(in the rows, 128 means zero)
M: a few groups of rows, each row roughly a mix of its group's hidden directions
M (152 x 12)
[[ 91 156 143 123 159 129 138 141 193  93 108 155]
 [126 170 135  67 102 144 146 103 136 103 157  91]
 [144 175 141 121  97 131 130 128 147 116  86 194]
 [108 111 122 157 146 128 190 131 160 178 129 159]
 [116 151 134 121  88 158 104 125 158  95  69 160]
 [ 71 154 123 127  89 146  94 135 173  95 125 138]
 [132 187 104 114  88  85 159 141 146 127 100 145]
 [119 115 134 176 143 131  98 112  56 100 121 146]
 [153 117 172 111 132 140  82 133 186 150 139  94]
 [ 91 120 134 192 120  85 115 109 106 107  97 148]
 [127 123 161 134 179 134 154 102 181  89 109 110]
 [140 181 121 158 111 134 121 146 165 138  63 120]
 [104  89  91  96 138 155 148 157 172 154 133 161]
 [135 161 109 136 100 119  85 125  80  71 111 122]
 [120 122  53 184 113 115 133 147 130 134 150 115]
 [114 109 128 160 152 145 180 139 168 181 133 150]
 [104 133 104 159 150 151 164  76 183 131 135 120]
 [ 71 168  96 100 149 141 165 142 153 138 149 112]
 [138 130 128  72 147 128  71 135 155 112 123 176]
 [134 134 155  92 147  94 140 145 176  70 134 153]
 [168 168 136 152 133  90  95 142  77 133  98 118]
 [161 180 117 104 115 138 164 131 133  66 114 117]
 [ 73 187 101  91 130 109 145 153 133 143 139 131]
 [113 116 161 113 154 115 144 100 204 153 114 116]
 [128 142 132 132 116 113  99 206 176 128 110 114]
 [189 155 129 122 136 178 168 113 109 125  99 144]
 [133 161 118 162 135 103  96 161  68 138  91 127]
 [156 136 148  58 126 114 137  99 160 115 170 130]
 [113 135 189 131 123  99 147 170 167 110  91 136]
 [169 119  94 150 150 126 122 119 176 152 116 186]
 [168  61 155 169 130 117 117 137 113 119 120 162]
 [145 152 172 136 115 113  82 164  73 114 131 109]
 [113 115  80  99 110 142 112 137  82 128 170 171]
 [103 136 123 145 127  97 117 156  58 104 127 171]
 [ 74  81 115 158 107 103  89 148 147 131 150 112]
 [ 67 122 112 162 119 104 134 151  83 124 111 166]
 [137 165 185 132 132 113  98 135 140 139  69 102]
 [168 151 128 125 140  67 132 141  97  91  88 136]
 [130 167 153 172 138 111 142  66 134 105 142  96]
 [111 152 114 113 105  95 135 150 179 126  67 107]
 [110  98 138 113 154  60 115 121 113 178 149 125]
 [132 101 117 145 171  85 135 137  96 151 176  89]
 [135 103 130 117 128 140 106 211 108 131 137 166]
 [ 80 129 158 122 149  79  97 129 142 166 164 143]
 [117  95  86 105 150 157 166 113 179 134 143 158]
 [138 107 122 154 179 106 141 138 102 143 179  81]
 [131  92 105 174 119 199 119 136 123 113 117 101]
 [129 106  94 190 100 181 113 143 135 126 105 141]
 [155 114 123 156 133  92  95 157  88 133 104 184]
 [169 154  98 135 108 161 151  77 113 120 155  92]
 [ 85 116 155 111 130 190 117 109 154 154 165 116]
 [147  99 188 153 161 123 102 123 137 176 138 148]
 [148  75  98 164 128  88 146 139 114 176 148 131]
 [109 119  97 195 137 126 129 159  93 119 109 169]
 [ 96 120 132 184 121  87 107 110  88  97 102 147]
 [120 119  90 160 135 156 127  90  69 119 169 121]
 [148  86 132 126 140 172 165  98 180 115 154 113]
 [102 167 116 124  95 104  93 162  79 130 106 159]
 [ 69 110 133 139 166 125 148 176 145 108 101 156]
 [ 67 123 135 130 128 176  99 126 159 119 162  95]
 [133 110 140 102 165 112  72 170 139 124  87 157]
 [130 104 141  72 145  89 125 165 177 128 114 152]
 [ 85 176  98 118 141 104 109 169  99 160 105 128]
 [ 77 129 155 155 154 120 105 175 132 116  90 161]
 [123  91 130  66  68 107 136 117 118 140 130 153]
 [133 131 179 132 162 124 148 103 189 103 103 107]
 [172  81 149 164 120 107 101 135 103 119 114 174]
 [200 128 119 120 147 106 176 124  90 127 108 123]
 [116 156 133  75 111 158 150  99 163 113 161  89]
 [107  91  92  95 122 114 176  79 138 131 159 138]
 [116  96 114  78 126 107 121 189 121 122 128 174]
 [155 149 127 118  72 127 165  85 133 145 169 102]
 [ 91  86 118 101  57 140 123 130 153 127 148 135]
 [ 91 138 123 120 147 149 159 125 172 158 129  64]
 [135 117 129 149 185  88 126 138  86 148 169  98]
 [119 107 191 120 161 112  94 123 111 136  82 103]
 [175  97 132 155 135  90 100 146 106 142 101 176]
 [123 135 162 177 121 122 189 117 140 124 116  79]
 [108 163 144  70 125  61 121 120 134 112 126 136]
 [168 151 129 106  72 118 144  87 135 146 170 109]
 [131 152  95 134 170 151 151 108 194 154 134 112]
 [127 157  85 134 121 123 163 129  62 109 117 165]
 [129 114  59 108 102 139 143 141 139 104 182 139]
 [115 132  84 157 105 151 108 144  58 149 138 135]
 [137 143 135 113 132  72 130 110  91 140  67 160]
 [123 139 126 170 116 105  97 138  63 106 110 167]
 [133 176 134 186 123 154 107 172  99 107 112 129]
 [174 150  89 120  77 110 133 134 107 167 145  99]
 [114  89 149 157 150 117  90 185 164 145 108 126]
 [166 142 100 137 163 145 150  92 193 143 131 123]
 [152 141 101 147 117 167  82 185 123 100 150 123]
 [158 190 168  93 124 150 133 156 140 142 119  97]
 [112 146 123 142 131 127 161  74  61 110 108 140]
 [128 115  81 171 127 133 148 146 101 129 165 184]
 [108  94 114 100 146 163 167 117 189 139 152 119]
 [156 197 118 101 111 150 155  98  96 120 111 121]
 [ 81 126 127 176 128 182  91 133 166 135 132 127]
 [149 139 116 159 130 151  97  61 106 157 145  96]
 [147 176 168 135 131 144 173  83 111 159 145 138]
 [123 170 165 174 128 144 156  94 143  80 130 111]
 [114 155  88 153 113 107 159 128  72 102 116 166]
 [ 49 155  93 139 108 153 135 119 106 113 123 134]
 [140 125  93 150 144 147 131 122 199 154 126 173]
 [ 75 114 142 145 144 179  97 122 146 153 170 111]
 [101 137  95  93 102 112 148 146 183 113  96  93]
 [162 159 132  95  68 110  86 141 119 153 136 148]
 [ 91 126 173 161 180 138 117 122 149  91  99 140]
 [162 169 109 112 113 155 156 131 121  63 104 112]
 [ 73 159 163 143 165 140  84 126 154 145 148 134]
 [ 90  91 112 126 125 162 124 198 113 150 111 125]
 [ 83  92 123 148 138 104 111 155 160 120  69 109]
 [131 154 142 106 182 103 155 108 129 174 172 117]
 [140 166 160  88 117 144 144 138 183 147 134  85]
 [124 107 105 124 136 115 158 133  71 123 178 176]
 [166 111 143 140 112 140 187  98 117 122 134  72]
 [172  71 101 124  92 154 158 122 100 144 109 130]
 [100  91 110 197 145 125 129 147 117 152  90 144]
 [ 77 180 116 116 106 163 102 128 156  90 139 127]
 [154 157 104 130 105 180 148 135 125  66 108 114]
 [167 161 123 109  86 136 152  77 149 131 163 104]
 [145 163 170 138 112 107  86 142  71 107 130 105]
 [190 145 131 123  78 126 148 109  98 115 152  95]
 [ 98 181 165  74 133 144 127 115 150 104 157 127]
 [ 74 125 146  95 109  70  93 135 150 110 134 126]
 [103 119 129 169 124 114 105 152 187 133  75 112]
 [102 121  83 162 133 158 143 105  74 117 168 128]
 [113 146 104 154 128 132 116 145 130 114  41 115]
 [108 115 111 111 130 167 144 109 190 118 168 165]
 [ 83 131 149  57 106 128 108  96 149 142 116 135]
 [101 134  91 131 166 134 130 165 148 185  98 104]
 [113 194 165 110 151 114 104 135 131  77 120 133]
 [180 108 156 128 117  84  97 157  87 134 108 147]
 [101 102 132 115 149  97 149 192 161 142  91 136]
 [135 106 128 115 164 104 152 124  99 159 192  93]
 [127  87  97  98 125  94 101 168 106 179 131 142]
 [128  77 112  86 127  95 105 171 108 164 128 150]
 [180 102 147 154 110  91  95 140 102 135  98 165]
 [ 99 120 192 159 167 126 129 108 152  90 113 132]
 [129 144 156 170 131 135 149  71 128  79 159 109]
 [137 133 158  96 155 110 150 114 191  78 135 136]
 [166 118 116  60 134 115 124 122 185 149 122 126]
 [149 145 115  62 122 143 154 148 179 152 129 104]
 [ 80 180  97 112 130 110 127 165 131 170 106 115]
 [137 167 195 167 133 117 100 131 130 143  92 118]
 [150 160 110 180 192 144 138 132 123 125 130  93]
 [173  86 155 128 127 139 129  82 131  83 160 149]
 [ 62 150 118 139  96 147  86 137 162 116 147 145]
 [140 134 137 186 104 125 169 128  97 144 117  73]
 [128 149  85 140 121 162  82 158  74 125 114 151]
 [ 86  95 108 140 133 163 126 188 126 161 103 114]
 [122  75 150 129 164 158 147 118 159 170 166 126]
 [152  95 125 103  99 133 187  96 129 151 156  93]]

the four rows of each list that fit no group, in list order (the others fit one group, some only roughly)
    k743: [ 90 172 162  90 152 154 120 110 172 150 145 126]
    k676: [149 113 132 136 154 168  99 119  55 117 148 145]
    k120: [101 144 183 175 139 132 137 110 123  70 136 135]
    k641: [ 80 161 183 128 158 118 126 112 140  82 127 112]
    k604: [ 93 117  98 163 139 112 119 151  83  91  80 132]
    k810: [150 105 154 112  99 119 122 126 167 172 142  67]
    k485: [101 141 139 130 168 130  81 147 148 171 115 179]
    k689: [139  66 105 122 124  95 161 120 130 174 151 100]
    k493: [135 179 130 114  94 148 143 131 151  68  91 140]
    k454: [143  73 142 130 119 124 111 187  78 138 117 143]
    k143: [171 137 125 167 133 138 146  79 107 117 139  70]
    k978: [134 120  95 126 165 133  69 161 116 155  88 152]
    k104: [ 89 179  96 107 127 166 120 112 175 130 152 140]
    k232: [154 141 119 159 142 147  96 115  57 152 158 139]
    k526: [131  76 110 122 125  70 135 119 119 188 123 132]

k641 k810 k485 k232
    k360: [125 144 154  70 145  56 127 117 122 142 133 140]
    k560: [135  56  99 148 114 128 146 132 124 169 146  92]
    k695: [101 125 119 162 128  80 133 111 127 134  55 145]
    k503: [ 71  75 127 143 134 109 145 134 184 128 120 123]
    k723: [ 95 130  91 144 166 164 140 104  82 135 172 122]
    k698: [ 73 160  80 112 127 110 126 159 128 161 163 129]
    k246: [133  97 152  57 103 105 140 120  93 132 160 129]
    k53: [120 121  94 136  86 111 150 182 101 177 117 115]
    k632: [113 143 171 159 186 139 107 170 145 140 110 149]
    k214: [142  73 162 139 114 114 107 155  70 101 120 140]
    k935: [138  89 106 119 121 115 101 196  97 140 165 123]

k723 k698 k632 k935
    k235: [158  65 155 158 125 118 116 152  84 111 132 153]
    k169: [ 98 145 113 149 138 148 167  78 166 127 125  79]
    k606: [118 132 126 156 102 150 173 103 162 105 167  81]
    k194: [144 146 122 136  91 136 119  67  96 136 184 121]
    k737: [112  93 130 166 172 129 138 165 157 120 104 177]
    k784: [147 105 110 133 134 133 105 166 158 153 130 202]
    k52: [128 107 155  93 129 108 122 143 198  81 137 128]
    k667: [117 120 119 177 156  87 105 140 124 174 165 158]
    k780: [181  83 131 145 128 147 143  86 153 123 167 105]
    k900: [152 111  98 152 104 161 144 160  97  76 140  93]
    k966: [120  99 153 138 128 151 117 124 104 103 209 118]

k606 k737 k52 k780
    k543: [144 169  76 127 114 159 131 143  82  86 135 143]
    k73: [150 158 103  78 104 154 149 121  80  96 153 119]
    k267: [ 76 129 157 133 155 114  91 106 153 179 130 155]
    k207: [151  82 113 113 112 145 164 104 119 193 137 147]
    k86: [137 143 172 146 106 143 122 117  87  65 158 110]
    k377: [182 108 144  95 115 101 162 114 107 143  89 164]
    k229: [167 113 147 132 128 122 100 137 110  79 109 192]
    k221: [153 140 108  99 116 144 133  85 139 120 162  60]
    k806: [120 166 153 166 102  88  99 150 159 120  83 124]
    k907: [179  85 132 170 140 153 139  87 164 131 125 138]
    k327: [108  96 111 192 101  98 159 147 109 162 128 121]
    k437: [203 115 104 117 146 167 158 135 105 134 121 148]
    k261: [117 137 122  79 111 141 136 175 170 116 168  90]

k229 k221 k327 k437
    k282: [155 172 175 139 123 136  77 103 105 114 105 102]
    k721: [142 150  76 139 131 178 132 123  77 106  95 134]
    k749: [159 149 156 100 117 147 142 100 161 160 189 128]
    k851: [164 122  71 100  73 124 127 124 106 162 114 120]
    k408: [108 114  87 178  92 181 125 137 161 113 130 131]
    k390: [161 196 106  98  99 127 156 149 100 118 114 138]
    k790: [ 94 107  96 163 135 128 113 142  93  96  69 141]
    k930: [ 78 133 148  71  94 111  99 119 157 102 113 125]
    k202: [115 114  81  92  90 154 129 140 149  97 172 155]
    k382: [162  81 100 185 137 140 142 106 103 149 112 154]
    k578: [107  90 126  87 189 153 132 124 143 153 143 164]
    k35: [137 111  64  93 116 145 105 110  92 152 162 142]

k851 k202 k382 k578
    k508: [146 106  93 108 148 164 175 127  92 139 168 156]
    k666: [ 92  97 124  88 128 100 107 175 130 135 125 182]
    k186: [116 152 145 127 132 117 185  68  81 128 125 141]
    k400: [110 158 121 120 146 105 120 165 142 159  56 110]
    k241: [170 122 131 119 122 148 141  87 160 177 169  97]
    k915: [165 111 157 115 140 162  68 150 161 136 146 100]
    k545: [162 191 123 113 116 164 114 125 136 138  81 101]
    k752: [ 95 136 157 120 152  87 156  86 171 150 111 157]
    k887: [169 139 155  80 114 109  70 139 154 134 108 141]
    k768: [136 100  65 138 101 161  92 107 101 139 158 120]

k400 k241 k752 k768
    k826: [102 164  97 113 167 132 160 130 170 165 126  92]
    k183: [129 144 172 115  91 119  96 141 158 131  73  92]
    k531: [ 83 125 151 150 150 161 107  89 140 140 187 134]
    k239: [132 105 145  77 138  91 149 123  87 145 179 108]
    k650: [ 91 104 161 132 126 100 118 126 197 137 109  94]
    k69: [178 167 165 136 111 128 160 122 149 152 156  87]
    k654: [135 106 150  85 136  82 153 127  92 149 177 110]
    k9: [178 148 141 131 115  99 154 114 147 162 182  99]
    k124: [ 93 113  93 110 118 109 177 143 190 145 133 129]
    k753: [158 182 172 159 136 153  94 139 104 128  98 119]
    k444: [ 77 156 113 135 113 116 136 159  60 106 124 139]

k183 k531 k69 k9
    k712: [ 94 120 124 172 146  88 102 142 138 176 158 161]
    k909: [ 96 129 101 146 142 136  55 165 137 122 123 161]
    k808: [142 142 171 126 129  97 119 186 135  91  82 126]
    k88: [166 166 107  85 107 116 127 109 119 115 187 111]
    k116: [146 100 111 139 157 128 137  76  99 160  87 168]
    k971: [119 127 135 159 170  93 137 134 126 178 187 117]
    k243: [ 89  59 131 143 142  96 129 108 102 111 159 141]
    k946: [101 164  68 135 123 162 153 158 133 164 150 129]
    k839: [117 144 189 158 142 116 150 139 173 117  84 110]
    k906: [114 159 118  88 113 112 114 165 134  95  76  89]
    k82: [122 149 111 121  80 111 136 173 146 131  69  95]

k909 k88 k946 k82
    k427: [137 167 149 182 112 102  85 157 146 122  92 134]
    k820: [133 147 119 121  93 146 154  63 147 158 169 110]
    k343: [121 143  84 142 154 125 126 130 206 125 100 144]
    k953: [113 128 131 120 112 151 151  85  53 116 105 150]
    k903: [170  87 157 127 109 141  93 152 124 108 143 184]
    k804: [133 106 122 138 184 101 113  96 121 158 186 113]
    k274: [138 146  90 147  80 153 117  78  89 114 145 109]
    k898: [168 185 155 141 120 150  94 109  87 103 118 121]
    k570: [148 114 171  92 114 102 122 154  67 102 145 111]
    k352: [115 116 132 185 156 103 107 139 107 180 163 147]

k343 k953 k804 k274
    k168: [137  77 157 144 103  98  98 143 107 124 122 186]
    k891: [ 79 115 144 115 126 114 115 190 136 135 102 176]
    k580: [150 131 143 104 143 119 112 123 172 181 164  80]
    k634: [ 86  81 159 117 149  90 104 130 155 135  86 116]
    k845: [112 134  77 157 103 103 139  82  98  98 125 163]
    k222: [126 137 145 112 149 103  88 179 137  84 105 171]
    k850: [108  85  72 106 129 126 170 150 145 131 166 146]
    k368: [ 95 100 129 105 147 162 159 120 195  99 131 137]
    k797: [158 142 116 183 185  90 126 139 108 147 109 133]
    k166: [105 186 141  79 151 119 130 127 126  87 146  94]
    k813: [171 170 154  86 160 103 150 114  94 117 108 138]
    k759: [132  96 196 118 135  87 110 128 165 155 147 128]
    k846: [104 120 109 112 155  96 109 152 123 144  83 191]
    k534: [153 135 147  95 145  53 127 123  96 133  99 147]
    k596: [158 104 108 111  48 114 124 109 119 139 152 112]

k580 k368 k846 k596
    k162: [119 143 149 122 171  53 103 125 101 132 104 139]
    k647: [166 153 120  96  88 128 163 125 174 163 111 102]
    k567: [161 153 117 170 133 154 139  73 113 124 135  77]
    k27: [ 85 148 142 132 191 127 122 156 109 118  80 141]
    k729: [129 154 112 132  90 135 102 166  65 108 150  98]
    k574: [134 139 166 123 191  87 108 123  98 157 103 135]
    k436: [126 107 165  83 115 120 179 107 166 106 162 136]
    k313: [116  98 127  93  96 152 104 179 144  96  85 140]
    k593: [151  77 123  74 145  96  98 157 119 134 118 158]
    k34: [120  98  80  88 123 132  93 174 127 171 138 124]
    k147: [108 171 131 133 130  93 117 136  87 163  86  84]

k27 k729 k313 k34
    k180: [128 115  99 173 114 205 135 142 150 111 131 119]
    k818: [ 97 126 101 161 162 147 154 109 193 107 115 123]
    k602: [167 101 163 141 108 128 101 117  73 116 149 170]
    k154: [109 144 129 116 100  98 151 135 209 143 117 110]
    k11: [120 140 140 124 131 133 179  62  78 130 125 148]
    k692: [131  84 101 181 101 176 132 150 150 145 147 124]
    k681: [114 123  91 199  93 166 140 132 121 154 121 122]
    k7: [131 158 158 135 190  84  98 125 100 117 100 117]
    k497: [157  92 127  86 136  76 142 108 106 133  78 125]
    k10: [ 97  68 159 134 149 104  84 143 162 141 123 111]
    k717: [ 81 121 120 131 113  77 170 125 175 143  99 127]
    k771: [135  61 134 142 116 105 114 171 162 145 154 101]

k818 k602 k681 k771
    k566: [168 132 137  86 141 135 124  67 174 105 141 124]
    k326: [156  91  92 126 125 130 120 141  78 183 114  99]
    k982: [ 88 143 183 143 167 121 117 116 159  93 109 100]
    k929: [115 137 107 155 118 173 148 167  90 135  90 171]
    k848: [ 96 152 108 173 109 183 114 146 153 110 164 135]
    k765: [ 90 100  76 114 128 102 186 145 140 122 133 152]
    k843: [167 122 125 130 150 162 148 113 175 144 125 191]
    k228: [107 103 103 159 144 158 169  99 187 123 132 150]
    k288: [136 181 117  82 114 142 146  91 156  99 165 131]
    k285: [197 107 110 137 119 138 165 131  82 138 106 148]
    k84: [158 125 140 116  97 129 191  94  88 139 104 152]

k982 k929 k843 k84
